In the data rows, 128 means zero.
Here are some numbered points:
[122 137  94 132 138 134 151 118 148 136  72 114 156 122 143 130 158 141
 151 108 155 131  85 159 127 147 149 159 153 127 126 154] 0
[149 152  84 140 155 149 162 145 162 145 118  92 135 142 158 150 159 156
 159  79 154 152 106 144 161 144 148 163 156 159 126 156] 1
[125 122 158 167 150 156 115 122 109 112 138 159 157 157 151 165 116 140
 108 167 146 127 163 114 111 138 141 108 119 157 150 115] 2
[119 117 152 178 143 155  81 132  91 130 148 147 126 157 140 135  93 125
 110 143 115 107 151 114 101 109 111  82 102 149 137  92] 3
[117 129 128 136 149 151 102 111 101  99 135 149 115 154 123 148 116 114
  89 141 131  84 136 121  95 129 136 104 100 117 112  91] 4
[109  96 118  98 118  95 104 109 117 116 118 119 110 108  93 106 115  93
 107 128 118 110 108 115 122 107 118 117 103  88 120 110] 5
[123 105 137 163 159 139 111 134 110 111 147 149 126 166 134 147 123 116
  99 139 143  91 138 106  97 129 144 106  94 138 122  83] 6
[144 136 152 124  98 134 124 149 119 151 145 144 147 107 136 130 119 140
 135 143 126 142 144 136 138 136 112 124 145 128 158 140] 7
[107  91 121 125 127 123  91 107  77  79 120 117 102 127 104 110  91  93
  71 122 113  82 123  81  79 102 100  88  64 117 106  73] 8
[ 93 117 126 148 128 137  81  97  97  91 125 127 119 132 118 131 100 106
  70 130 102  91 115  96  86 108 112  98  81 116 114  83] 9
[161 152 172 137 110 155 126 153 136 166 140 159 154 126 140 141 113 155
 150 150 126 168 157 158 159 163 117 126 157 149 177 154] 10
[146 135 148 103 120 109 143 131 156 157 130 152 120 117 111 104 153 125
 156 145 132 139 138 161 157 142 134 153 157 109 147 151] 11
[142 131 172 175 171 161 131 123 127 114 168 153 144 176 155 169 139 133
  97 173 161 118 165 113 113 127 155 123 117 154 144 114] 12
[106 113  59 111 120 101 105 103 132 128  62  73 101 111 126 115 116 114
 113  60 122 127  72 117 121 112 105 117 118 112  92 108] 13
[129  99 145 155 113 148  63 126  71 102 131 131 123 142 133 136  82 113
  84 138 111 101 141  92 104 107  96  74  77 129 129  80] 14
[117 130 146 159 154 164 108 125 121 118 153 138 139 156 139 151 119 128
 100 144 142 112 158 117 116 129 137 123 100 148 130 106] 15
[113 113 134 138 171 136 139 128 130  77 140 135 132 158 125 136 127 120
  95 134 157  93 139  99 104 127 154 141  93 133 111 110] 16
[128 157 134 117 104 118 136 132 139 146 125 125 132  94 122 117 127 141
 149 129 117 160 125 147 157 136 122 132 151 126 134 161] 17
[133 140 153 128 119 121 107 134 112 145 143 144 133 117 127 122 115 131
 133 142 105 140 136 139 137 127 112 115 131 113 139 128] 18
[123 134 122 102 124 125 134 137 134 131 138 137  83 123 115 109 148 132
 140 127 114 117 131 133 142 149 105 131 129 113 137 124] 19
[136 154 145 125 142 133 144 137 140 146 149 148  94 138 122 139 147 132
 138 135 132 135 145 125 146 143 128 151 137 126 134 144] 20
[ 99 100 109  74  99  68 121 109 118 123 111 114 103  94  63  66 122  97
 121  99 112 121  99 116 117  98 116 117 124  83 113 124] 21
[100 119 109  67  54  74 112  98 121 126  97 106  98  40  87  82 102 126
 133  97  80 128  77 130 137 120  83 114 134  81 126 135] 22
[107  93 143 134 131 130 106 120 109  85 139 143 104 149 117 117 119 109
  82 138 126  68 140  84  76 120 116 103  85 118  98  87] 23
[141 157 127 137 125 154 138 140 134 157 113 129 146 118 160 145 139 164
 162 111 126 163 128 145 161 147 129 129 153 163 146 164] 24
[123 125  93 103 114 115 146 114 142 135  75  98 114 113 126 111 140 129
 143  96 124 129  82 138 139 141 129 151 138 112 114 134] 25
[119 120  92 123 131 121 127 119 130 113 104  87 123 127 123 128 123 116
 121  74 133 127 116 119 125  95 128 119 126 129  83 120] 26
[147 136 158 161 139 153  92 142  83 117 156 148 140 148 154 163  98 136
 122 164 124 131 170 101 117 133 112  83  99 161 153 106] 27
[127 128 131 120  86 121 112 125 117 145 132 121 125 104 110 113 101 131
 136 121  97 127 114 145 132 123 104 113 133 100 140 127] 28
[131 137  96 138 140 145 133 129 129 144 107 116 138 127 141 139 132 139
 135  99 126 142  97 135 133 141 135 128 143 126 121 141] 29
[144 126 131 146 147 137 145 139 131 129 158 121 140 144 130 137 142 133
 136 125 149 136 149 127 140  87 147 135 136 149 125 136] 30
[138 130 152 133 143 129 131 139 120 130 157 128 136 136 118 134 130 130
 124 141 146 130 141 120 122  93 139 129 129 131 125 122] 31
[151 140 149 114 148 105 182 140 175 147 145 153 135 136 126 110 176 146
 159 135 158 151 137 155 166 158 168 191 166 124 143 157] 32
[ 94 134 108  54  92  62 134 103 130 121  97 112  97  68  78  68 136 126
 118 114 110 115  88 130 120 122 111 129 133  81 107 140] 33
[122 103 138 138 100 130  89 114  81 105 126 118 138 130 147 120  80  94
 112 129 102 115 151  93 111 112  94  69 100 128 140  94] 34
[126 143 140  81 106  92 169 133 152 152 132 139 117  72 117  86 161 142
 167 138 125 155 119 156 163 143 134 161 162 116 147 168] 35
[154 143 150 113 151 108 190 146 185 151 149 159 138 141 131 118 186 153
 165 137 163 151 142 161 175 166 170 203 166 126 141 163] 36
[133 112 141 151 157 130  98 121  92  90 152 133 125 154 116 145 110 106
  99 136 143 104 146  87 107 112 131 110  79 130 135  89] 37
[156 161 156 144 108 135 171 153 156 164 138 152 161 100 142 127 144 164
 165 154 133 174 146 166 165 165 122 160 195 156 159 185] 38
[116 119  79 108 124 123 133 126 133 135  93  97 109 123 128 125 132 126
 132  90 120 137 105 129 137 132 125 142 132 134 100 135] 39
[137 147 152 141 149 140 141 137 137 140 154 155 110 150 131 146 144 134
 126 145 141 130 148 122 136 145 136 145 132 137 139 132] 40
[118 101 121 139 150 114 113 108 123 102 127 126 127 154 106 110 123  84
 105 122 148  91 137 113 107 118 140 125  80  98 113  89] 41
[112 118 116  87  86  91 111 111 106 115 105 106 100  77  94  90  96 100
 115 105  85 114  96 122 107 112  94  89 105  85 117 108] 42
[128 137 109  93  99 109 137 119 131 124 105 119 129  78 121 109 130 136
 147 114 117 145 112 139 154 130 113 138 159 130 119 163] 43
[139 185 164 110 125 110 191 158 177 161 139 149 135 114 129 109 168 162
 178 161 153 170 141 169 183 153 157 176 188 126 160 188] 44
[152 183 110 145 160 156 163 173 167 156 106 124 156 150 165 166 183 164
 176 120 161 159 113 174 160 157 162 170 158 148 137 160] 45
[ 72 108 122 121 135 116 108  91 122 112 106 123 128 131 111 124 116 107
 102 129 132  98 104 118 103 120 125 118 104 117 116  98] 46
[117 121 134 117  92 124  99 121 115 142 134 141 135 111 124 132 113 119
 114 144 102 117 128 131 123 130 101 114 113 113 147 119] 47
[129 115 124 118 123 116 118 133 118 126 137 125  70 128 113 116 117 114
 112 135 114  99 126  97 111 124 109 118 111 129 124 107] 48
[129 109 129 125 101 127 109 124 108 124 131 141 143 125 122 123  92 105
 125 130 111 133 125 129 135 130  99 103 114 122 137 118] 49
[146 150 133 137 113 127 157 145 150 152 128 130 148 105 132 126 141 152
 157 133 129 162 135 155 153 148 123 148 174 145 140 167] 50
[157 161 121 176 174 165 158 156 153 151 153 106 161 170 164 168 172 175
 165 124 170 171 149 154 173 141 168 158 157 148 115 173] 51
[116  96 127 123 133 113 101 118 103 112 125 116 113 138 100  94 121  92
  96 127 121  98 110 112  95 105 129 111  94  86 125 101] 52
[ 89 123 131 154 132 145  78  93  99  86 125 129 116 129 128 137  97 114
  63 132  95  95 115  94  85 109 108  98  83 124 115  85] 53
[144 143 162 124  85 139 128 147 126 151 147 160 147 110 140 130 124 152
 150 157 100 160 138 146 151 145 103 122 148 129 165 148] 54
[128 152  84 149 154 161 152 150 166 150 119 104 148 152 143 156 159 153
 148  91 158 146 124 149 144 143 148 157 139 156 115 146] 55
[112 120 113  86  71  82 115 108 110 111 105 107  99  60 102  78 104 118
 132 101  81 126 111 117 132 113  93 103 131  89 114 133] 56
[132 104 138 157 167 138 113 127 105  87 145 131 126 167 123 137 113 114
  87 148 153  99 148  79  84 109 140 108  71 147 120  67] 57
[167 130 171 187 147 174 135 161 117 157 183 172 174 159 171 171 111 138
 150 178 141 159 168 157 147 167 133 118 147 164 186 133] 58
[150 118 153 168 156 146 113 141 105 131 159 139 142 156 142 146 124 120
 111 155 133 125 150 115 125 132 134 115 105 158 133 107] 59
[123 109 126  92 109  88 137 118 147 126 115 136 103 107  95  84 151 107
 139 128 120 121 125 119 131 127 118 133 135 117 124 133] 60
[155 163  97 140 158 143 158 148 159 150 134 106 153 150 145 158 153 155
 163  96 156 169 133 156 161 128 161 156 149 138 120 150] 61
[135 141 141 149 120 144 107 118 104 118 142 142 138 127 145 133  96 136
 115 157 120 127 135 125 114 129 113 107 126 146 139 122] 62
[111 104 113 133 113 123  60 121  58  89 125 113 124 119 108 128  62  97
  82 122 101 101 122  74  87 110  89  71  71 128 124  79] 63
[101 107  68 109  93 115  81 112  92 115  90  62 108  86 100 116  88 114
 106  73  75 114 101 106 104  73  82  79 100 106  76 107] 64
[112 101  81 102 144 118 119 104 139  94 109  78 114 126 125 122 126 111
  98  87 124  93 117 107  92  79 129 129 104 110  55 106] 65
[148 157 122 155 140 159 134 143 132 157 137 102 149 138 159 166 125 166
 143 116 129 156 149 138 141 114 127 126 143 160 121 157] 66
[104 134  97 137 137 138 161 128 156 139  68 112 150 133 150 150 158 144
 145 112 145 137  71 148 151 161 142 158 159 151 128 146] 67
[107 120 114  66  90  67 144 103 140 126 112 115  96  82  88  72 128 115
 132 119 112 130 110 138 139 125 119 143 138  85 114 138] 68
[140 120 141 123 150 108 168 144 173 134 142 151 136 129 125 110 168 138
 156 142 167 140 133 150 150 147 163 170 166 131 138 167] 69
[142 143 154 112  78 120 129 130 138 152 131 148 137  87 128 107 117 131
 146 145  93 148 121 153 162 142 104 130 159 132 146 155] 70
[129 148 108 139 137 149 144 135 150 166 110 117 144 132 154 143 149 156
 163 129 136 154  93 162 151 161 131 134 144 145 143 144] 71
[ 94 131  93 119 109 112 119 101 138 130  75 111 130 110 122 122 151 128
 128 106 135 127  49 147 139 143 127 140 134 110 116 134] 72
[136 166 157  92 137 115 175 140 181 157 135 148 131 117 132 120 165 144
 172 132 152 166 135 172 165 143 169 194 161 124 141 179] 73
[144 131 145 116  74 123 123 147 118 162 143 141 146  84 130 120 113 142
 142 133 117 152 136 147 148 133  98 118 152 117 160 145] 74
[102 125 107 139 134 141 141 122 136 125  83 117 145 134 147 148 139 135
 126 117 138 125  87 133 132 148 133 139 140 146 124 125] 75
[136 146  83 138 148 150 154 135 150 155  98 116 142 134 149 143 156 147
 152  92 138 154  88 151 146 151 151 150 160 129 116 157] 76
[122 131 132  97 114 103 133 123 130 125 116 130 116 101 107  95 134 133
 138 131 135 127 125 144 134 120 135 137 130 102 132 134] 77
[136 160 155  96 118 106 171 131 186 148 142 147 139  94 121 101 161 145
 166 145 139 159 129 160 165 142 152 162 175 122 149 169] 78
[ 95 115 104  70  48  63 103  96 101 108  86  99  96  37  87  62  92 116
 128  89  66 119  94 117 131 102  81  91 122  73 109 128] 79
[ 72  69 109 119 108 107  59  66  68  35  92 101  92 112  95 111  71  68
  26 104 100  55 106  51  27  75 100  72  56  99  82  44] 80
[122  88 144 151 144 134 108 124 111 113 147 146 129 160 131 132 120 105
 116 139 136 113 134 102 101 118 139 119 104 135 129  95] 81
[136 165 130  74 123 102 151 135 172 156 132 140 126  97 113 112 153 148
 166 136 131 160 133 160 161 146 141 150 163 114 139 172] 82
[111  99  74 117 124 102 111 112 119 105 105  77 109 122  98 118 123 100
 121  79 119 115 104 109 112  95 123 105 107 108  90 105] 83
[115  96 132 139 135 125  89 118 101 101 128 129 132 156 117 121 106  93
  89 126 133  96 119 105  92 115 129 110  90 122 132  86] 84
[ 74 124 111 121 144 127 124  93 135 117 112 116 133 131 128 134 130 125
 113 126 138 108 106 127 110 119 134 129 118 125 109 111] 85
[143 131 178 187 178 169 132 119 132 111 170 163 145 189 165 177 143 133
  89 183 166 115 172 113 113 142 160 122 115 158 152 112] 86
[137 103 136 129 157 107 165 146 172 123 143 145 134 137 121 107 170 129
 150 138 171 134 130 140 144 144 167 165 164 134 132 159] 87
[115 118 157 163 158 147 109 115 103  92 152 153 144 163 142 141 101 128
  68 159 145 102 155  97  86 125 146 112 106 143 132  80] 88
[134 117 143 125 141 103 132 136 128 137 146 135 144 134  97  89 135 118
 137 138 156 139 138 138 134 124 150 140 137 107 134 137] 89
[130 119 156 171 151 149 109 130 105 114 156 156 151 164 142 155 112 127
  88 161 146 113 146 103 103 139 136 108 104 156 146  91] 90
[131 143 134  88 115 110 143 135 146 153 122 139 130  92 117 116 141 135
 159 130 122 142 126 153 147 138 118 147 156 114 139 156] 91
[141 132 132  99 125 113 161 147 165 151 133 138 126 118 112 106 161 130
 165 153 146 140 125 157 160 152 142 174 161 118 135 163] 92
[128 152 154 117  96 121 125 152 128 150 133 137 148 105 129 138 113 129
 136 143 103 163 130 154 158 142 116 112 131 113 169 145] 93
[111 118 115  57  89  66 131 105 134 131 104 117 104  83  85  76 130 109
 144 107 109 128 107 139 133 115 108 152 134  82 117 135] 94
[142 152 132 125 139 142 132 164 147 153 136 153  97 139 140 134 151 143
 150 147 121 130 153 143 141 139 124 153 140 131 145 129] 95
[148 125 130 136 147 142 139 139 133 118 151 100 150 138 138 133 139 127
 124 114 143 147 158 124 136  86 161 143 139 140  88 131] 96
[ 95 119  84 112 115 106 127 108 138 123  55 104 119 116 119 131 128 128
 134  88 125 114  59 141 122 136 131 143 124 100  91 126] 97
[146 133 141 112 121  96 153 141 143 128 125 134 131 111 101  87 138 116
 139 127 138 141 129 145 150 129 146 142 146 109 115 143] 98
[147 179 116 148 182 167 165 154 175 172 112 141 160 143 166 167 175 170
 171 118 171 180 125 188 180 181 177 191 172 153 145 168] 99
[149 178 160 127 113 130 165 152 166 170 149 158 154 101 149 133 150 172
 184 157 122 195 153 186 175 150 135 172 185 140 160 200] 100
[111 134 115  67  96  70 127  91 135 124 101 118  92  63  79  74 124 116
 136 107  97 130  96 128 129 117 122 130 127  80 117 147] 101
[119 123  67 121 136 121 128 124 136 121  77  73 120 118 130 118 131 132
 144  63 121 128  87 126 132 124 140 123 124 117 100 120] 102
[112 108 119  88 106  73 134 109 131 115 123 128 100 105  83  83 118 115
 121 117 111 118 115 130 135 121 128 132 123  85 121 137] 103
[124 144 128  73 117 104 146 136 157 152 115 133 120  86 110 109 150 132
 161 123 124 136 118 153 144 137 119 155 156 104 126 155] 104
[129 133 144 123  92 126 127 130 123 150 139 141 147  97 131 126 123 137
 135 136 126 148 133 143 140 132 110 123 145 124 155 142] 105
[149 145 120 122  98 125 138 133 141 165 130 139 138 107 136 130 128 147
 161 132 110 156 127 159 160 145 114 134 156 128 149 158] 106
[ 83  87  56  87  92  86 110  81 129  95  51  73  78  88  98 101 120  88
 100  55 108 104  43 105 108 119 104 134  98  89  97 117] 107
[115 134 138 138 129 141 136 111 126 126 119 140 145 133 145 147 130 134
 123 130 129 123 121 131 128 138 127 131 133 146 123 136] 108
[145 139 140 146 113 151 111 149  94 139 143 145 119 118 146 143 102 141
 136 138  81 133 149 112 124 143  87  95 125 163 143 132] 109
[115 152 134  99  80  99 127 120 130 142 113 130 120  68 106  95 112 133
 141 130  97 157 113 141 154 134 105 121 147 111 137 158] 110
[120 107 126 111  73 107  99 113 104 131 116 122 114  94 109 102  99 101
 129 116  91 120 117 125 124 117  89  95 121 112 126 125] 111
[149 149 144 146 138 146 135 143 138 137 156 126 139 133 144 158 129 152
 142 136 127 154 150 135 146 107 130 132 146 137 125 144] 112
[116  89 139 159 160 141 102 122  95  97 143 127 121 166 131 134 112 106
  84 139 144  84 136  88  92 123 118  97  76 130 125  72] 113
[102  93  97  99 119  94 112 103 109  86 115 103  72 129  95 100 118  90
  92 110 112  76 103  96  82 110 107 108  83 104  99  80] 114
[129 124 114 119 109 138  95 126  93 127 124 105 108 108 121 134  88 132
 116 113  79 113 126 111 114 114  75  94 106 120 120 106] 115
[123 123 131 133 129 129  89 129  94 132 137 140 137 130 118 126 106 121
 112 133 120 124 139 133 115 129 117 100 104 119 141 110] 116
[150 152 137 164 174 165 170 135 167 131 143 114 159 171 163 167 177 160
 144 121 169 147 157 154 136 125 186 170 155 146  92 167] 117
[156 152 112 147 131 143 124 149 120 142 127 102 150 133 151 156 125 145
 137 100 124 149 144 139 146 105 115 129 128 146 123 139] 118
[136 155 149 101 134 116 170 140 171 150 134 145 122 120 128 120 159 139
 164 131 146 159 137 160 158 142 158 180 157 129 136 166] 119
[109 102 138 122 124 116 110 116 115  94 135 135 103 135 105 106 123 109
  93 130 124  83 134  93  90 118 117 111  95 108 105  99] 120
[142 157 118 136 126 161 143 139 142 158 103 123 144 122 169 152 147 168
 169  96 127 169 123 147 163 152 135 136 159 170 140 172] 121
[127 133 142 157 158 148 155 122 153 151 126 158 153 149 148 155 158 149
 150 146 163 148 141 148 150 145 162 154 152 152 148 149] 122
[153 118 175 161 164 155 135 147 140 135 163 158 153 188 149 159 148 102
 126 159 167 123 155 129 136 136 161 136 123 158 162 122] 123
[ 87  88 124 138 126 122  79  83  90  65 123 117 119 129 119 134  80 102
  60 125 117  75 132  77  63 113 102  75  59 117 108  67] 124
[115 122 132 102 139  92 134 125 143 122 117 124 109 130 104  88 137 110
 127 121 150 126 111 136 133 126 151 137 121  96 124 129] 125
[123 120 127 108  63 113 101 112 103 149 111 125 120  82 113 103 103 112
 147 115  80 125 110 138 133 126  81  98 133 115 133 137] 126
[150 154 152 127 157 121 175 157 189 153 157 158 141 160 138 132 188 136
 169 163 177 149 152 158 156 158 179 191 163 142 143 172] 127
[143 147 147 136 103 135 144 142 126 158 147 152 139 123 145 132 130 146
 154 145 113 143 138 155 154 147 119 132 155 138 161 151] 128
[138 148 159 135 146 152 126 142 124 122 141 147 141 150 142 152 131 131
 116 157 137 118 154 113 118 139 138 139 129 146 148 130] 129
New points follow, each followed by the numbers of its two nearest points above, smallest number first.
[131 135  78 133 135 142 152 133 155 138  85 120 148 140 149 146 148 146
 153  95 147 156 101 144 149 147 141 162 162 142 110 150] 67 76
[128  79 145 152 149 133 115 131 123 125 150 146 125 167 130 131 131 101
 125 140 144 114 136 107 106 121 147 131 111 134 132  98] 6 81
[124 131 124 106 126 125 131 135 133 131 139 138  83 125 116 112 141 132
 137 127 113 117 132 128 138 145 105 131 123 115 135 121] 19 48
[137 137 131 126 134 128 147 142 143 144 148 140 102 131 123 125 139 130
 149 138 127 134 138 142 137 140 130 153 138 125 140 138] 20 95
[130 141 106 136 149 132 143 127 138 126 117 103 131 144 137 142 133 137
 119  99 141 136 127 120 128 121 154 134 140 139 117 132] 29 108
[115 127 110 145 146 139 147 130 142 133  91 117 148 141 147 149 149 135
 133 122 144 132  91 137 142 152 144 146 142 153 127 132] 67 75
[134 142 101 116 116 125 122 129 134 143 115 107 129 118 130 146 127 134
 149  97 118 143 110 153 138 137 121 136 128 121 126 134] 29 39
[111 117 116  89  72  87 109 107 110 137 112 118 103  74  97  82 103 111
 133 118  82 131 103 126 131 121  85 116 127  96 126 128] 56 111
[147 158 133 160 129 177 127 147 142 154 135 113 168 147 158 178 129 165
 148 128 136 141 152 155 142 121 135 127 152 166 107 146] 66 112
[141 142 145 137 130 144 131 127 122 133 155 133 145 131 148 146 119 141
 135 131 120 144 151 131 142 103 118 122 143 131 123 125] 31 112
[148 149 149 146 150 153 142 128 123 126 162 129 148 143 156 152 122 148
 138 128 129 148 160 128 144  93 126 124 150 138 113 124] 30 112
[125 110 106 111  91 102 122 107 110  90 120 104  63  97 125 103  96 102
 111 114  99 110 129  75 103 111 100 124 108 119 108 111] 48 114
[154 167 165 130 159 121 181 154 186 139 161 163 140 145 128 114 189 149
 169 154 178 171 162 149 158 159 168 186 178 142 158 188] 36 127
[126 118 125 139 125 143 109 141 120 132 141 129 109 141 124 133 106 126
 119 134 113 119 141 117 123 133 116 114 104 131 138 114] 48 116
[130 125 151 168 134 144  81 125  80 124 152 140 132 148 146 153  90 125
 122 145 106 116 142 119 113 132 114  84 100 134 148  91] 3 27
[102 111  93 103 110 112 116 107 121 110  88  90 109 109 110 107 131 105
 112  92 119 109 104 117 109 100 126 117 129 105  73 110] 26 83
[112 130 127 100 120 105 128 108 135 124 127 123 115 106 103 115 137 112
 135 129 118 121 116 141 128 128 127 137 116  95 123 119] 77 125
[163 161 156 148 182 144 167 158 177 138 156 153 124 178 147 147 169 144
 156 156 164 139 171 141 149 158 165 161 149 150 141 142] 122 127
[117 126 126  88  76  93 109 114 104 126 103 108 113  62  97  90  88 105
 121 106  76 125  95 130 113 113  91  83 113  81 124 117] 42 56
[125 141  97 126 132 138 147 132 147 142 106 107 130 137 134 126 144 131
 149  94 147 142 112 137 148 120 140 139 145 138 113 135] 29 39
[151 156 117 154 158 168 159 156 155 153 153  97 154 154 155 160 148 155
 149 107 159 168 142 154 151 131 155 149 144 158 119 148] 51 61
[126 107 131 118  80 125  99 126  92 124 145 130 141 114 125 128  80 114
 115 129  97 124 125 114 116 129  94  88 115 124 144 107] 47 49
[134 120 118 131 133 125 122 144 135 125 133 121  99 137 126 129 134 134
 144 121 126 125 129 115 127 132 117 132 110 126 128 127] 19 48
[137 130 142 153 113 150  82 132  91 120 158 133 132 138 142 150  69 121
 129 141 120 139 168 104 117 124 107  78 106 148 155 106] 3 27
[118 138  90 124 120 145 119 139 113 151 104 100 138 119 137 144 118 138
 132 107 113 140 105 139 136 115 112 112 144 128 112 129] 29 39
[120 132 144 125 127 106 137 132 137 143 137 137 127 127  97 101 142 128
 153 133 151 137 137 150 140 128 156 136 128  93 134 133] 89 98
[128 165  97 138 155 143 174 141 175 159  85 135 148 151 160 153 164 164
 165 120 170 153  91 169 152 163 165 180 156 144 136 169] 45 76
[126 116 124 105 116 106 125 129 125 127 127 119  79 115 109 106 124 116
 116 130 112 106 120 108 116 123 110 122 122 120 122 120] 48 60
[139 140 144 163 122 161  95 113  90 112 144 145 145 135 157 152  82 140
 105 161 112 123 135 118 102 131 103  95 117 157 134 116] 27 62
[142 160 125 147 164 156 159 140 172 136 135 114 167 153 176 182 161 163
 146 111 164 152 139 143 147 119 173 160 162 157 109 150] 61 117
[177 159 190 199 150 188 129 177 101 158 185 175 178 163 180 182 113 148
 155 174 140 150 186 145 133 160 151 103 137 187 183 129] 58 123
[ 78 125 110 120 142 127 130  95 139 126 101 121 135 133 127 134 133 129
 121 124 139 116 102 135 122 132 131 128 123 123 119 116] 75 85
[126 147 111 134 125 149 134 132 147 172 104 121 147 126 156 144 139 157
 164 138 127 154  85 166 149 164 121 122 140 144 153 148] 24 71
[158 172 165 136 121 151 135 148 133 178 140 165 153 125 153 155 134 153
 158 174 117 158 147 170 172 163 126 132 156 133 171 155] 10 128
[142 134 161 179 162 160 132 138 130 132 163 157 158 171 157 166 132 147
 106 162 157 128 156 120 115 142 150 126 124 169 147 112] 2 12
[129 100 142 143 138 132 127 130 124 114 146 126 126 156 147 136 139  92
 123 144 143 121 170 105 116 116 142 122 100 142 139 117] 59 81
[121 118  98 108 133 120 132 115 144 114 117 100 124 120 128 124 137 125
 118 103 123 112 125 126 113  96 131 137 127 116  85 124] 26 39
[149 128 125 147 152 145 140 139 128 126 161 107 146 145 139 146 138 134
 133 116 148 136 150 128 141  78 149 134 133 152 113 137] 30 96
[123 104 138 143 129 129 127 113 117  81 130 125 119 150 140 134 108 105
  92 145 127  76 141  89  66 117 115 112 101 155 107  89] 23 113
[154 158 131 165 173 168 161 148 160 133 143 113 159 167 177 163 170 163
 141 111 157 136 148 145 148 131 150 171 153 169  95 155] 51 117
[139 163 155 103 130 124 164 141 169 155 135 151 130 119 135 128 153 145
 167 134 134 162 136 164 162 143 149 176 158 130 148 171] 73 119
[151 135 143 124 127 126 158 131 147 114 145 127  92 130 141 127 143 136
 138 119 119 124 151 107 131 147 133 139 145 145 131 142] 20 40
[123 114 138 166 163 142 112 132 106 113 150 156 125 174 136 154 128 124
  94 143 144  87 139 105  91 129 145 106  89 142 119  81] 6 90
[163 138 167 180 147 160  89 152  92 134 166 149 154 156 145 150 101 148
 136 153 134 148 172 128 130 144 109  78 117 143 162 117] 27 59
[124 127 129  89  81 102 129 127 137 141 111 118  99  70 110  98 123 138
 152 113  92 144 115 136 143 123 115 131 144 106 147 156] 43 110
[113 125  92 130 150 143 129 122 128 106 132  93 130 136 147 136 129 124
 108 103 130 112 117 100  99 100 140 127 116 142  87 115] 26 85
[148 129 128 151 149 146 138 141 126 126 164 112 144 146 133 142 134 134
 131 115 147 137 149 123 137  69 147 131 133 155 114 134] 30 96
[126 136 119 140 120 147 128 132 134 161 112 127 145 127 150 139 126 145
 152 139 121 150  97 153 141 154 116 114 138 142 152 139] 29 71
[146 146 162 109  70 130 138 149 137 162 144 159 146  95 137 117 130 154
 159 155  96 173 136 155 163 148  99 131 158 122 167 160] 54 70
[128 128 108 147 123 154 136 128 120 138 104 124 143 133 144 140 128 143
 137 106 134 139 106 139 131 136 133 123 132 146 132 127] 29 75
[146 149 109 153 136 167 137 151 137 156 137 105 150 138 154 157 124 171
 153 109 132 169 136 150 163 122 131 123 150 152 127 165] 24 66
[112 124 108 114  89 132  98 124  79 121 125 114 100 102 114 128  85 121
 113 128  62 124 119 110 108 113  65  94 106 112 133 103] 111 115
[151 143 128 120  90 121 144 132 144 169 135 150 138 100 133 119 129 147
 164 147 106 156 132 160 165 146 111 133 163 125 156 164] 70 106
[ 94 120  67 107  95 113 126  88 131 110  42  98 110 109 118 116 118 118
 117  88 114 108  63 130 116 123 120 133 135 110  95 129] 13 97
[119 127  79 107 116 123 143 110 139 132  60  86 116 115 133 120 135 140
 143  80 123 131  69 143 140 143 127 152 136 117 110 132] 25 97
[116 118 132 126 153 122 143 125 137  93 134 132 125 143 119 125 128 125
 108 132 148 103 133 115 115 128 147 146 108 125 115 119] 16 85
[130 141 118  81 105  94 153 112 154 138 110 131 120  84  98  92 150 127
 147 137 127 144 116 138 150 139 129 159 172 101 132 164] 91 104
[131 147 111 155 171 153 156 136 148 139 133 117 141 152 148 143 163 146
 143 113 161 143 128 143 145 145 156 158 141 149 118 125] 55 61
[129  97 138 140 138 129 124 130 120 118 145 128 126 152 139 132 135  89
 118 142 146 119 163 106 116 117 141 122 100 136 136 115] 59 81
[146 143 133 147 150 146 147 150 139 139 161 141 109 151 136 148 140 135
 144 140 136 136 149 136 136 130 139 148 135 141 137 136] 20 40
[ 93 102 113  70 101  73 124  91 139  95 100 112  79  96  77  70 119  95
  94 110 121  99 107  99  95 106 127 125 119  94  95 123] 21 103
[125 130 104 130 140 128 146 123 145 135  93 120 150 124 133 124 153 134
 147 115 149 128  95 152 130 143 147 151 146 118 127 146] 0 29
[111  81 128 120 117  95  86 121  95 105 116 115 115 124  82  95  95  67
  92 114 118  92 113  94  94 105 120 106  88 106 114  85] 8 52
[152 152 114 154 165 166 161 159 159 155 151  86 147 157 151 156 151 146
 150 100 165 172 137 152 155 134 160 157 144 155 117 146] 55 61
[123 131 127 113 112  90 145 116 142 139 121 129 120 101  96  97 151 133
 134 128 137 129 124 132 123 132 134 141 150 107 131 148] 60 77
[125 135 130  84  68 101 137 128 144 150 105 118 115  53 113  92 121 147
 161 116  93 158 115 144 152 123 118 139 154 103 155 170] 43 110
[102  81 110 115 123 113  88 103  74  74 111 111  89 125  93 101  89  85
  68 117 111  70 112  74  72  94  95  86  59 104  94  64] 8 124
[133 134 128 101 110 109 135 115 133 128 118 130 124  97 110 105 130 126
 134 141 124 133 121 125 137 131 124 137 150 111 133 144] 77 91
[145 151 108 137 149 143 143 141 144 145 138 114 152 148 137 151 142 144
 153 107 145 155 131 149 155 128 144 141 141 134 126 142] 55 61
[165 163 172 150 123 149 139 171 140 181 166 160 166 143 149 156 133 169
 167 177 128 177 151 175 181 152 132 137 164 145 185 164] 10 38
[166 155 179 168 142 166 137 163 118 155 170 167 165 147 163 162 126 144
 153 165 136 149 169 146 141 154 150 118 141 164 173 134] 10 58
[129 110 115 121 140 112 129 131 133 126 141 123 127 126 102 104 138 115
 129 120 132 115 119 126 138 128 138 125 126  97 118 121] 89 125
[128 140 118  78  83 107 145 116 131 126 106 141 129  65 118 105 130 141
 153 126 109 148 109 144 160 137 104 145 169 134 132 175] 43 110
[128 132 130 101  82 101 119 123 117 138 123 138 126  92 108 110 107 116
 138 132  95 130 126 123 140 125 111 116 137 115 147 135] 28 110
[133 145 103 130 149 135 146 133 140 135 117 106 129 141 134 141 140 140
 127 101 142 133 122 126 133 127 150 137 142 134 117 136] 29 75
[ 80 125 123 133 121 148 122 102 105 126 115 130 139 108 147 147 126 138
 132 137 123 127 107 136 121 141 119 131 130 139 146 124] 75 108
